In the rows, 128 means zero.
The rows of A fall into a few groups, and each row is roughly a mix of its group's hidden directions.
A (148 x 11):
[[103 154 120  60 119 147  99 137 166 154 108]
 [133 169 152 158 137 155 156 180 121  97 166]
 [165 103 145 153 120 100  85 173 129  83 141]
 [132 192 161  97 141 116 111 174  97 126 132]
 [115 132 158 159 156 179 109  90 112 104 170]
 [171 161  97 111 101 108  84 175 150 121 127]
 [123  97  79 126  66 107 131 152  99 144 151]
 [107  96 190  97 125  98 126 115 136  97 167]
 [ 94 104 173  73  96 105 109 130 110 105 143]
 [120 135 130 133 109 124  85 141  75  98  68]
 [126 151 150 115  81 147 120  80  71 148 120]
 [122 138 139  58 126 110 145 146  93 145 175]
 [116 134  88  91 138 141 148 161  70 163 147]
 [185 118 117 141 131 178 145 113  92 118 171]
 [ 99 103  73 129 147 145 151 162 100 110  85]
 [152 154 109  75 152 120 115 105  81 131 172]
 [190 111 142  77 147 158 124 149 153 107 117]
 [146 141  53 159 106 100 153 130 120 155 134]
 [107 115 106 120 106 144 162 141  59 172 125]
 [ 81 166  97 119 111 171 116 102 155  90 119]
 [128  71 117 163  89 145  99 136  91  98 113]
 [126 100  94 150  81 115  97  71 139 105 111]
 [131 197 101 169 111 120 124 148  99 161 135]
 [174 183 143 129 127 134 160 147 132  97 174]
 [ 94 184  93  99 111 156 107 166 115 130 107]
 [ 72 137 102 122 160 125 164 130 146 182 109]
 [132 156 128  89 138 139  74 133 144 161  73]
 [146  88  93 108 104 144 110  68 140 159 149]
 [147  83 147 153 122  73 140 160 123 100 166]
 [134 106 103 190 141 137 169 158  89 117 147]
 [103 123 126 112 118 143 124 160 119 193 186]
 [145  90 103 162 139 108  76 128 160  87 105]
 [ 77 164 160 114 148 151  96 101 106  90 117]
 [103 151 134 145 123 131 155 161  51 108 113]
 [118  77 136  77 109 114 122 143 143  82 164]
 [145 199  96 124  96 137 147  99 149 126 155]
 [153  83 152 106 124 155 101 165 156  81 112]
 [134 126 137 193 105 157 145  91 163 154 153]
 [ 85  75 123 121 129 171 126 138 179 108 141]
 [133 104 192 153 141 108 128 131  82  85 133]
 [151  98 101 153 132  72 126 171 174 127 133]
 [152 118  99  68  93 180 133 124 131 130 155]
 [120 163  81 139 105 167  79 141 127 121  88]
 [154 115 118 167 120 192  98 145 111 102  95]
 [124 116 126 167 151  77  70 150  95 124 139]
 [198  82 134 160 148 106 142 127 144 144 141]
 [115 144 102 127 159 177 118 139 122 181  79]
 [103  81 111  65  97 128 135 146 126 166 123]
 [129  99 135 184  91 124 172  92 101 146 117]
 [157 142 141 175 115 101 114 118 183  80 126]
 [113 147 149  91  90 146 114 148  93 188 145]
 [ 81 138 161  70  95 150 117 115 155 107 120]
 [134 164  82 155 121 152 148 110 157 155  76]
 [119 110 100 100 115 127  65 113 170 151  93]
 [118 168 146 157  97 161  99 125 180 115  92]
 [103 129 152  90 138 118 195 127 139 136 176]
 [175 141  88 162  90  86 132 103 127 147 150]
 [136 125 121 128 131 142 183 124 182 111  71]
 [ 99 149 165 121 113  75 167 115  97 167 127]
 [134 102 145 114 125  88 185  76  96 139 132]
 [139 156 101  72 120 151 132 128 188 107 109]
 [109 118 160 157  91  79 105 115 128  83  94]
 [111 116 116 104 138 124 171 144  48 140 121]
 [187 153  97  82 114 106 116 153 136 161 119]
 [163 130 155 110 111 190 127  99  96  95 151]
 [121 164 131 135 156 194 165 161 124 154 114]
 [140 126  89 171 124 152 163 103 167 143  83]
 [ 94  73 119 117 111 127 137 151 167 136 183]
 [155 147 119  82 154  99  75 147 156 116 159]
 [134 152 144  84 142 174 168 160 111 148  91]
 [100 143 113 170 122 157 139 163  82  79 141]
 [ 90 146 146 197 161 103 127 138 159 131 145]
 [136  80 141 133 140 103 108 140 202 131 150]
 [117 130 185 144 178 150 112 123 134 125 183]
 [115 142 206  86 148 138 127 131 128  98 139]
 [115 128 156  59  94 117 151 117 149 153  95]
 [ 84 106 121 114  92  90  92 121 177 128 102]
 [105  75 155 114 171 132 157 126 117 144 178]
 [123 179 134 137 119 179  76 114 161 112 114]
 [ 78 130 129 156 158 146  87 179 135 159 119]
 [136 176 120 199 149 112 115 127 121 165 129]
 [119 153 135  80 159 119 117 158  70  98 106]
 [132 154 143  94 154 158  56 111 117 107 144]
 [149 180 100 144 107 125 173  81 109 123 152]
 [186 171 167 111 140 140 109 104  90 120 115]
 [ 96 135 147  90 139  81  97 178 119 144  99]
 [106 169 123 161 123 167 120 165 168 111  86]
 [115 128 146 121 142 153  76  83 102  77 149]
 [107 135 113  79 102 117  83 123 150 162  81]
 [ 91  68 132 120 157 151 121 181 137 151 135]
 [ 88  97 165  90 163 105 114 115 169 153 133]
 [125 143 141 148 108 115  93 138 124  80  58]
 [ 58 148 105  94 107 143 119 170 117 111 129]
 [159  76 154 118 134 118 127 146 133  64 158]
 [154 114 166 183 109 135  85 154 141 104 100]
 [ 66 114 121 128 139 130 109  98 175  90 102]
 [141  81 112 106 137  97 154  81  77 118 136]
 [138 133 147 120 158 154 146 102 183  76  97]
 [ 97  69 130 139 133  77 123  82 134 148 143]
 [142 106 123 120 102 112 174  72  94 160 155]
 [130 134 134 173  99 162  83 107 185 131 122]
 [104 158  84 171  88 148 143 144 139 126 173]
 [ 54 122 129 124 115 143 126 173 144 101 158]
 [155 120  89 197 161 122 123 135 156 147 106]
 [126  73 133 101 180 130 115 136 117 177 153]
 [134 158 147 189 180 137 115  97 157 118 123]
 [139 103 129 134 139  57  90 101 100 154 116]
 [134 160 182 150  67 130 124 102 122 160 127]
 [159 110 151 126 166 112 184  99  91 159 124]
 [107 108 148 173 118 157 136  65 133 108  93]
 [118 110 106 154 119 171 141 127 174 178 168]
 [163  92  98 186 146  80 128 126 123 143 145]
 [109 104  81 121 160 189  96 115 151 119 136]
 [133  70 133 158 170  95 141 169 129 133 157]
 [205 135  97 153 144 140 111  94 139 110 139]
 [ 98 139 116 197 140 136 168 149 110 115  92]
 [ 50 135 123 162 136 118 131 143 167 153 137]
 [ 92 126 120 191 137 115 117 140 153 152 180]
 [131  88  75 179 154 117 138 160 123 158 135]
 [170 139 162  78 108 161 157 140 166 114 114]
 [105  66 115  94  93 150 137 135 133 118 175]
 [178  82 118 125 178 114  79 133 124 124 124]
 [160 139 100 135 142  65 145  98 113 174 144]
 [ 75 129 133 147 153 150 105 116 183 122 171]
 [ 69 137  73 141  97 115 119 130 169 124 115]
 [134 154 161 106  64  78 140 120 110 106 118]
 [ 77 147 118 115 155 145 165 166 177 142 137]
 [128 139 124  97 144 111 138 100  93  66  80]
 [125 166 102 139 137  83 110 156 157 186 113]
 [ 88 142  87 141 120 110 105  83 155 178 132]
 [172 101 132 140 151  96 131 161  81 126 175]
 [148 106 108 175 122 106  75 138 170 100 107]
 [140 151 179 169 177 122 117 137 113 149 167]
 [ 78 126 110 140 125 160 142  82 153 155  82]
 [116 137 172 129 185 163 145 116 178 141 122]
 [146 164 101 112 179 119 157 104 113  74 131]
 [103 176 116 146 149 122 157 145  93 156  75]
 [ 96  86  87 106 107 160 122 116 162 170 147]
 [ 53 122 128  80 120 153 119 124 157 112 126]
 [112 122 145 118 139 108 126 176  59 114  92]
 [127  75 128 176 135  90 122 108 147  78 125]
 [138 112 141 162  95 109 153  57 142 151 112]
 [150 133  78 146 153 105  89 148  91  86 108]
 [135  97  93 117 146 103  76 183 100 133 133]
 [119 124  57 124  81 104  96 126 118 152 118]
 [100 171 100  84 111 127 113 155 158 107 172]
 [142 100  80 160 140 142 169 100 100 163 157]
 [154 153 148 141 146 134  96 118 185 135 184]]
Which two rows in each list fit none of the groups? Every other row fits one group, some only roughly. Give them in the order they come.
- j511: [149 138 144 113 104 176 144 141  79 137 183]
- j624: [110 127 173  72 134 106 125 106 178 120 155]
- j83: [ 87 113 147 115 123 143 145 200 144 162 111]
- j902: [158 178 130 180 128 103 137 113 116 111 177]
- j642: [ 88 106 101  81 114  90 120 113  81 114 105]
- j410: [115 157 143 103  65 145 168 113 164 103 124]
- j567: [137  82 138  77 121 110  72  91 116 125 127]
- j62: [ 77 158 111 110 165 189 121 116 140 128 147]
- j298: [158  80 137 153  81 105 104 163 102 119 152]
- j834: [124  93 183 136 181 131 101  89 133 107 124]
- j310: [152  80 103 107 123 136 113  89 170  82 116]
  j62 j298
- j96: [122 181 134 161 148 105 136 159 145 185 150]
- j205: [123 110 112 181 134 190 124 127 159 150  95]
- j584: [184 100 125 137 135 185 138 139 124 101  88]
- j213: [ 61 117 167 132 161 132 164 143 149 134 103]
- j670: [126 107 132 155 159 127 204  89 142 127 142]
- j828: [105 142  90 190 141  81 149 109 126 145 148]
- j25: [135 114 131 113 161  90 159 114 133 115 203]
- j516: [132  77 142 102  98  78 105  85 152 131 119]
- j406: [149 171 164 145 171 135 106 142 169  94 152]
- j176: [120 150 119  85  98  60 116  93 122 150 123]
- j421: [169 108 137 120 122  91 119 103 166  91 180]
- j188: [ 65 138 139 115 130 119 136 127 198 133 109]
- j866: [ 81 106 101 125 115 134 124 190 147 157 163]
- j733: [118 116  96 188 101 119 102 101  91  93 139]
- j954: [121  71 127  82 114 130  76 113 162 142 134]
  j828 j866
- j124: [112 163 124 151 135  71  84 120 116  94  92]
- j843: [ 94 118 135 147 202 151 101 139 149 128  97]
- j75: [ 85 152 176  73 148 148 102 135 118 126 150]
- j360: [151  83 100 160  91  95 128 114 103  83 113]
- j109: [143 127  86 155 154 151 115 169  89 163  91]
- j150: [156 143 148  71 154 152 123 177 165 137 128]
- j334: [141  99 135  86  78 159 109 128 174 134 161]
- j121: [128 107  59 120 116 172 111 127 136 173 117]
- j10: [107 153 163 109 168  80  86 142 156 152 131]
- j315: [126 108 105 162 145 133 122  80 106  77  82]
  j843 j334
- j533: [145 140 106 123 153 156 103 169 199 143 124]
- j472: [133 149 149 127 156 189 160 112 129 184 123]
- j79: [ 65 141  99 122 155 147 147 170  97 135 153]
- j522: [ 78 125 156 180 157 134 166 123 151 130  96]
- j727: [125 128  98 127  60 142  88  91 116 149 104]
- j800: [144 118 104 154  85 188 124 110 149  83 123]
- j819: [143 104  72 115 179  94  94 143 132 146 112]
- j77: [120 143 151 155 171  80 130 161 168 166 119]
- j668: [156  61  80 137 154 117 124 104 106 148 131]
- j53: [149  93 155  76 119  90 142  98 109 140  87]
- j390: [116 166 135 121 169 160 125 133 164 192 129]
- j961: [ 43  90 156 128 126 130 127 131 133 132 146]
- j840: [101  81  96 144  86 168 167 126 124 154 123]
  j819 j668
- j233: [ 63 156 161  94 122 127 138 115 165 135  98]
- j702: [110  45 141 138 153 164 115 139 129 121 141]
- j514: [163 103 106 122  88  94 107 134 118  66 146]
- j994: [138 144 129 157 106  60 122  75 126 134 154]
- j21: [154 163 114 133 114 147 145 142 174 125  60]
- j690: [122 132 103 154 155 114 112  99 135 206 109]
- j600: [112 117 118 127  80 176 129  66 155 136 119]
- j829: [169 161 144 135 160 130 151 157 125 192 144]
- j957: [202 133 145 149 100 146 146 102 136  89 126]
- j200: [112  96 122 113 123 153 137 188 160 156 175]
- j774: [167  93 103 136 135  71  95 128 151 156 103]
- j295: [155 201 124 165 133 161 138 144 143 153 123]
- j891: [ 87 149 112 154 157 105 103 113 193 114 114]
  j21 j200
- j271: [131 181 150 119 152 141 138 164 184 140 161]
- j540: [100 123  69 134 122 108 150  92 132 184 117]
- j730: [118 126 144 160  92 125 180 134  94 185 130]
- j92: [107 126 138  76 111 130  82 140  96  86 164]
- j98: [151 123 119  91 134 117  66 110 136  70 138]
- j247: [189 128 153 118 163 158 133 130 116 183 137]
- j956: [142 117 122 169 161 117 139 104  78 180 101]
- j302: [161  93 118 152 103 123 131 103  79  76 106]
- j580: [118 112  83  79 148 160 124 108 181 127 151]
- j344: [135 140  80 159  86 127 151 154  88 169 118]
- j537: [167 134 114 159 154  87 141 135 184 112 162]
- j41: [157 119 127  73 161  99 152 157  93 100 103]
- j677: [ 87 161 125 136 131 139 115 157 117  64  87]
- j588: [138 167 137 168 159 163 150 169  83 127 141]
  j41 j677
- j275: [120 147 128 137 106 145 149 186 131 195 143]
- j980: [105 146 148  82  91 148 153 134 114 130  66]
- j55: [204 104 113 138 114 144 113 159  89 124 123]
- j19: [108 119 169  78 121 147 174 116 120  89 157]
- j987: [125 121  85 179 130 156 107 103 106 156  79]
- j7: [126 156  94 127 102  60 120 173 146 128 141]
- j368: [158 158 136  86 137  90 123 179 168 133 151]
- j811: [ 95 112 117 141 112 143 135 187 128 115  64]
- j51: [ 79 126 166  90 127 102 104 177 156 119 129]
- j948: [149 135 150 135 166 101  87  80 105 100  91]
- j993: [122 106 101 116 149  81 141 187 112 106  91]
- j758: [132 144 130 138 144  97 142 116  52 159  93]
  j55 j19
- j413: [128 123 119 106 140 123 139 165  62 107 181]
- j969: [ 90 129 128 117 101 157 170 174 156 135 172]
- j161: [189 145 113 144 140 195 141 127 132 134 106]
- j852: [133 137  95 129 137  88 135  78  61 134 129]
- j26: [136 126 168 111  87 111 186 131 102  84 130]
- j731: [151 154  85 107  82 148  96 122  76 138 127]
- j231: [145 146  96 161 143 160  68 124 171 121 148]
- j928: [ 98 104 113 193 120 133 120 132 120 127  67]
- j908: [105 117 141  85 108 124 124  96 164 192 145]
- j513: [101 110 144 168 112  93 144 110 141 106 193]
  j413 j908
- j639: [142 179 126 165 106  87 150 121 157 174 121]
- j58: [ 63 126 116  95 135 109 103 142 162 156 164]
- j240: [112 142  87  89 149 147 118 143  64 108 103]
- j311: [148 107 158 146 171 153 132  74 141  95  94]
- j323: [181 124  97  81 115 161  85 118 132 152 136]
- j3: [107  64 138 116 133 156 131  88  84 153 130]
- j60: [139 157 125 125 157 144 116 153 212 130 125]
- j407: [124 129 117  85  84 108 102 149 112  80 170]
- j6: [125 128 173 145 159 113 129  75 134  91 174]
- j208: [163 123 110 169 153 156 124  89 127 183 102]
  j639 j6
